In the data rows, zero lies at 4.5, halfway between 4 and 5.
Here is a table of points, one per row:
[5 7 4 5 6 5 3 4 5 4 6 3 4 5 9 8 4 3 5 4 4 2 2 5 3 2 3 2 8 4 2 2]
[2 5 5 5 6 4 5 4 4 4 6 4 6 4 3 7 3 3 2 4 5 4 4 2 6 5 5 4 4 6 4 5]
[5 5 3 5 5 6 2 5 4 6 4 3 7 8 4 5 2 5 7 5 4 6 1 5 5 4 5 3 5 1 6 4]
[5 3 5 5 5 2 4 4 5 6 3 6 3 5 5 3 2 4 6 4 6 6 3 3 4 4 3 5 4 4 2 3]
[4 4 6 4 5 4 5 8 5 2 1 3 5 4 5 5 4 5 2 3 6 4 2 6 5 4 5 5 6 5 4 6]
[3 3 5 5 6 4 3 5 5 5 7 5 6 4 4 5 6 5 4 5 5 2 3 4 6 3 3 5 4 7 6 5]
[0 2 4 0 1 5 5 6 3 0 9 8 0 9 4 7 5 9 9 2 4 6 3 4 1 9 2 7 9 5 0 8]
[5 2 5 4 7 5 3 4 6 5 4 5 2 4 5 3 7 2 5 4 2 4 6 2 9 6 4 3 3 2 4 5]
[6 5 5 5 6 2 5 5 5 4 5 6 3 3 2 3 5 7 2 7 4 2 2 3 5 6 4 7 3 5 6 4]
[3 3 4 3 7 5 6 4 6 5 4 5 5 1 3 4 5 4 4 5 3 3 6 3 3 4 4 5 1 5 4 5]
[6 5 4 3 5 3 5 4 5 5 4 6 4 6 3 4 5 4 6 6 5 5 5 4 3 2 4 4 4 4 4 6]
[4 5 5 4 5 3 5 5 6 5 2 4 5 7 6 4 5 5 6 4 6 5 6 4 6 4 4 5 4 6 5 7]
[5 3 6 7 3 6 6 4 5 3 4 5 3 5 5 5 6 4 4 7 5 6 3 4 6 3 4 3 5 6 6 7]
[4 4 4 2 7 5 4 4 4 3 4 4 2 5 0 1 6 4 4 7 6 3 5 3 6 3 5 5 4 7 2 5]
[5 4 7 7 3 6 3 5 4 5 6 3 7 5 6 5 5 5 3 4 3 4 9 7 3 6 5 2 4 4 5 4]
[5 3 6 6 7 5 5 4 5 2 5 3 1 5 4 6 6 5 4 8 4 3 7 6 5 4 4 6 3 6 5 4]
[6 4 3 5 3 6 3 3 3 5 6 3 4 3 4 5 4 6 5 3 2 8 5 6 6 2 6 4 8 3 4 1]
[6 1 5 4 5 2 4 5 4 4 3 4 3 4 5 6 5 3 5 7 5 3 4 7 3 4 2 4 4 5 2 5]
[8 8 9 0 9 9 8 2 7 9 0 6 6 5 5 9 4 8 2 3 9 5 5 6 2 5 4 9 4 0 0 0]
[3 3 3 5 5 2 4 5 4 5 3 3 7 6 3 6 6 6 8 2 2 1 5 7 5 7 4 3 4 2 3 2]
[5 3 6 1 1 5 5 6 4 6 5 3 5 8 7 4 3 5 4 3 4 6 4 4 4 3 4 2 3 1 7 2]
[3 3 7 7 8 2 6 5 7 3 6 6 3 5 2 6 5 5 4 5 5 5 6 4 6 2 5 3 4 6 5 7]
[3 6 5 4 4 3 6 8 4 4 8 3 5 4 6 6 6 4 7 4 7 3 5 3 3 3 7 4 4 4 6 2]
[7 6 2 4 4 3 3 6 5 6 4 4 6 8 6 6 6 3 6 5 6 1 2 3 5 5 4 4 5 6 3 2]
[1 4 3 6 4 8 4 8 2 6 3 5 6 4 4 2 4 7 5 6 4 6 5 6 6 5 4 4 4 3 3 4]
[6 5 6 5 7 4 4 4 4 2 4 3 4 6 5 3 5 4 3 4 4 3 5 3 4 5 5 3 3 8 2 4]
[4 2 6 4 5 3 6 4 3 5 5 6 3 6 3 3 7 6 2 2 5 6 6 2 6 3 5 7 4 4 5 5]
[3 6 4 3 4 2 4 4 3 2 3 6 3 5 5 4 3 5 2 5 6 4 4 4 4 5 6 2 4 5 4 1]
[5 5 1 7 5 3 5 4 2 5 4 4 5 6 5 4 3 3 4 5 5 4 4 5 3 4 4 5 4 3 2 3]
[6 4 3 6 6 3 4 3 4 6 5 4 4 2 4 3 8 4 3 5 8 4 5 4 7 6 2 5 4 5 5 5]
[6 5 5 4 6 4 8 4 2 4 6 5 5 3 5 5 6 3 5 5 6 6 6 4 7 4 3 3 6 4 7 7]
[5 7 0 4 7 4 5 3 3 4 6 5 5 7 5 4 5 3 3 4 6 5 1 6 3 2 6 3 7 6 3 4]
[2 2 7 4 7 3 6 3 5 4 5 6 6 2 4 3 4 6 5 3 4 6 5 3 3 4 2 5 4 8 6 4]
[5 2 5 3 5 3 3 6 5 3 4 7 4 3 7 8 4 4 2 7 4 6 6 2 3 2 6 6 5 5 3 5]
[3 4 2 7 6 6 7 3 4 6 4 6 4 4 6 5 4 4 1 4 5 5 3 5 4 7 3 5 3 5 5 6]
[4 4 6 0 2 6 5 7 8 4 2 6 2 5 8 6 0 3 6 9 7 8 0 3 7 1 2 5 5 6 5 6]
[7 5 5 4 2 8 3 4 3 4 2 3 4 4 6 3 3 8 7 4 4 6 3 5 6 5 2 5 5 3 6 4]
[4 5 5 4 5 2 7 3 4 6 6 6 2 5 4 3 4 1 6 6 5 3 5 6 5 3 5 5 2 5 4 5]
[4 6 5 5 3 5 3 5 5 5 4 3 6 6 8 3 4 7 4 5 4 5 4 4 6 2 3 2 7 1 6 5]
[8 6 3 3 3 7 3 8 5 7 3 4 3 5 5 4 4 6 4 3 3 6 5 4 3 5 4 5 7 6 6 4]
[4 4 6 5 4 7 2 4 5 3 6 6 4 3 4 3 6 3 2 2 5 2 5 3 7 5 2 4 4 3 5 5]
[6 4 3 4 4 7 6 2 3 3 5 3 7 8 5 5 3 4 5 5 1 6 4 4 4 6 5 3 5 4 7 5]
[5 6 4 8 6 6 5 5 3 6 7 3 6 6 1 6 4 5 6 0 2 4 5 6 3 5 6 4 4 4 4 3]
[2 4 2 4 4 6 7 4 8 4 0 4 3 3 3 5 3 5 3 3 6 4 5 1 4 4 5 3 3 3 5 5]
[6 7 5 6 4 5 3 5 3 5 6 4 4 6 7 4 7 4 8 4 3 4 4 5 5 4 6 3 6 4 4 4]
[5 5 6 6 4 6 5 3 2 3 3 5 4 4 5 4 6 3 5 3 3 4 3 5 4 4 4 5 2 5 7 6]
[5 6 5 6 5 5 1 5 5 7 3 3 4 3 4 6 3 6 7 2 4 6 3 4 4 6 4 3 5 4 6 6]
[5 6 2 5 6 5 3 6 7 6 7 4 5 4 6 5 2 4 5 4 5 4 3 4 4 3 6 5 4 6 3 3]
[5 5 5 7 3 3 5 5 3 7 6 1 7 4 3 8 3 5 5 3 4 3 5 5 4 6 6 6 4 6 5 3]
[6 5 2 5 4 5 3 5 1 4 5 6 5 5 4 6 7 7 6 5 4 6 8 4 2 4 3 4 5 2 8 4]
[5 4 5 7 5 4 4 5 6 3 5 4 4 6 3 2 4 6 4 4 7 3 7 4 5 6 3 6 4 5 6 5]
[6 2 4 7 5 5 7 1 5 5 6 6 4 4 6 2 6 5 4 5 4 4 3 1 5 4 4 6 4 4 4 5]
[6 4 5 3 5 3 4 5 4 4 5 5 6 2 6 3 3 4 5 7 5 5 6 1 3 6 4 3 4 4 2 3]
[5 4 4 6 2 3 4 5 5 4 3 2 6 5 2 3 0 2 5 3 5 3 7 4 2 4 2 6 7 3 3 7]
[4 2 3 3 6 4 4 4 7 3 4 4 3 7 4 5 3 2 4 3 7 6 8 7 7 6 4 4 5 3 5 4]
[3 3 6 4 4 3 7 4 5 7 5 5 3 2 6 4 5 4 2 5 4 6 7 4 6 5 2 2 4 7 3 5]
[5 3 2 2 3 5 5 6 5 7 2 5 6 6 6 5 4 7 5 4 4 8 4 6 5 3 4 3 7 4 7 6]
[3 2 3 4 6 4 7 1 5 2 2 6 3 3 5 4 5 6 4 5 4 3 5 3 7 6 5 6 6 6 6 6]
[5 4 6 2 5 6 4 5 5 2 5 4 6 6 5 4 4 5 2 5 3 7 2 3 8 1 1 5 3 7 7 5]
[6 2 5 4 4 3 4 5 7 3 5 4 5 2 5 3 3 3 5 5 5 4 2 6 3 5 6 4 5 4 3 2]
[3 5 6 5 5 3 5 2 2 4 5 0 2 3 3 5 4 5 3 6 6 4 2 2 5 4 3 5 4 3 4 5]
[4 5 7 7 3 4 2 5 3 7 5 5 5 4 1 6 4 6 6 2 3 5 6 6 3 6 5 4 0 5 5 3]
[4 6 7 6 4 5 4 6 7 4 6 6 3 2 4 3 4 5 5 5 5 4 6 5 5 4 7 7 7 5 5 4]
[4 6 3 5 5 6 4 8 3 5 3 4 6 5 4 7 5 5 6 3 3 3 5 5 4 3 6 4 6 4 3 5]
[1 3 5 5 6 5 3 1 5 5 3 7 6 3 4 5 7 2 5 4 9 5 5 5 6 6 6 4 4 6 3 4]
[3 5 3 2 6 3 5 4 7 4 5 7 5 4 2 4 2 4 5 6 6 6 6 5 3 5 4 4 3 3 6 5]
[6 6 2 4 3 5 3 3 5 5 5 4 2 5 6 5 5 5 6 7 3 4 4 6 4 1 3 3 6 4 3 1]
[7 6 4 2 4 4 4 5 6 3 4 7 5 3 3 5 3 2 6 4 5 3 4 2 6 6 6 5 7 4 3 4]
[4 5 5 8 4 7 6 4 4 6 6 5 9 5 2 5 5 5 7 5 3 4 4 6 2 4 5 3 6 4 4 4]
[3 4 4 6 3 5 4 4 4 6 5 3 6 4 4 5 2 5 4 3 3 1 6 7 4 7 8 3 5 3 4 3]
[9 9 2 4 0 3 5 1 7 0 8 6 8 5 9 9 9 9 4 3 2 6 6 8 9 2 7 7 0 1 0 9]
[5 5 2 4 4 1 5 8 4 3 3 7 5 2 4 5 3 2 4 3 5 7 4 6 5 4 3 8 5 4 5 3]
[5 5 5 7 4 5 6 7 3 5 6 4 5 7 4 7 4 4 3 4 2 5 5 6 4 7 7 3 5 3 6 2]
[6 2 5 4 3 4 3 6 3 4 3 4 6 4 7 6 3 8 5 7 3 6 5 7 5 4 5 4 7 5 5 5]
[4 5 4 7 5 5 7 4 4 4 5 4 4 2 4 3 3 0 3 5 3 5 5 4 7 6 3 9 4 6 4 4]
[4 5 4 4 6 4 7 3 6 4 5 5 4 3 3 3 4 5 4 5 6 2 4 5 3 4 4 5 4 6 4 5]
[3 5 6 4 4 4 3 6 5 3 2 9 5 3 4 3 4 4 4 5 7 4 7 2 6 5 3 6 3 6 5 4]
There is one direction along which these points spread out most. How many in every 100 of the points above lie lower along it than each point below? Round to a whole number. More than half of the points above lie lower than the first one.
[4 3 3 4 5 4 2 4 3 6 5 4 6 6 8 4 3 6 4 4 2 6 5 5 3 3 7 4 5 3 6 5] 83
[6 5 5 5 3 3 5 3 5 4 5 5 2 4 4 3 6 3 1 4 6 2 7 5 5 5 5 3 4 6 7 5] 19
[4 4 4 4 4 7 5 5 5 3 5 4 4 6 7 2 5 4 8 5 8 4 4 4 5 3 5 7 4 8 7 4] 40
[6 7 4 3 5 6 4 6 5 3 6 2 5 4 5 4 3 4 5 6 4 5 4 5 3 3 5 3 3 5 4 4] 66
[3 5 8 5 7 4 5 3 4 3 4 5 2 3 8 2 5 3 6 5 2 4 6 4 6 5 6 4 2 3 7 6] 25
[3 5 6 3 4 5 4 4 3 6 6 4 4 4 4 3 6 4 1 7 5 4 3 4 7 5 4 5 5 6 7 8] 16
[7 7 4 5 4 5 5 5 4 6 6 3 3 6 3 5 6 5 6 6 5 2 6 3 5 4 5 3 7 5 3 4] 66
[0 9 6 3 0 3 3 2 9 6 0 1 5 6 3 0 9 0 1 9 0 9 3 6 0 8 4 9 9 6 7 4] 53
[4 5 2 1 5 5 1 3 3 6 3 3 5 4 3 5 2 4 6 2 3 5 5 8 5 5 6 4 5 6 7 4] 71
[7 3 5 4 2 6 2 6 3 7 5 5 5 5 5 4 4 5 5 4 5 4 1 6 3 3 6 3 6 3 7 6] 86
[3 1 6 4 3 5 7 3 4 5 4 7 4 4 3 4 3 4 2 5 6 2 7 5 5 5 5 5 4 5 5 8] 6
[5 4 2 8 3 6 5 8 3 8 5 3 4 2 2 4 5 6 6 3 5 5 4 8 3 8 8 4 2 4 5 3] 88
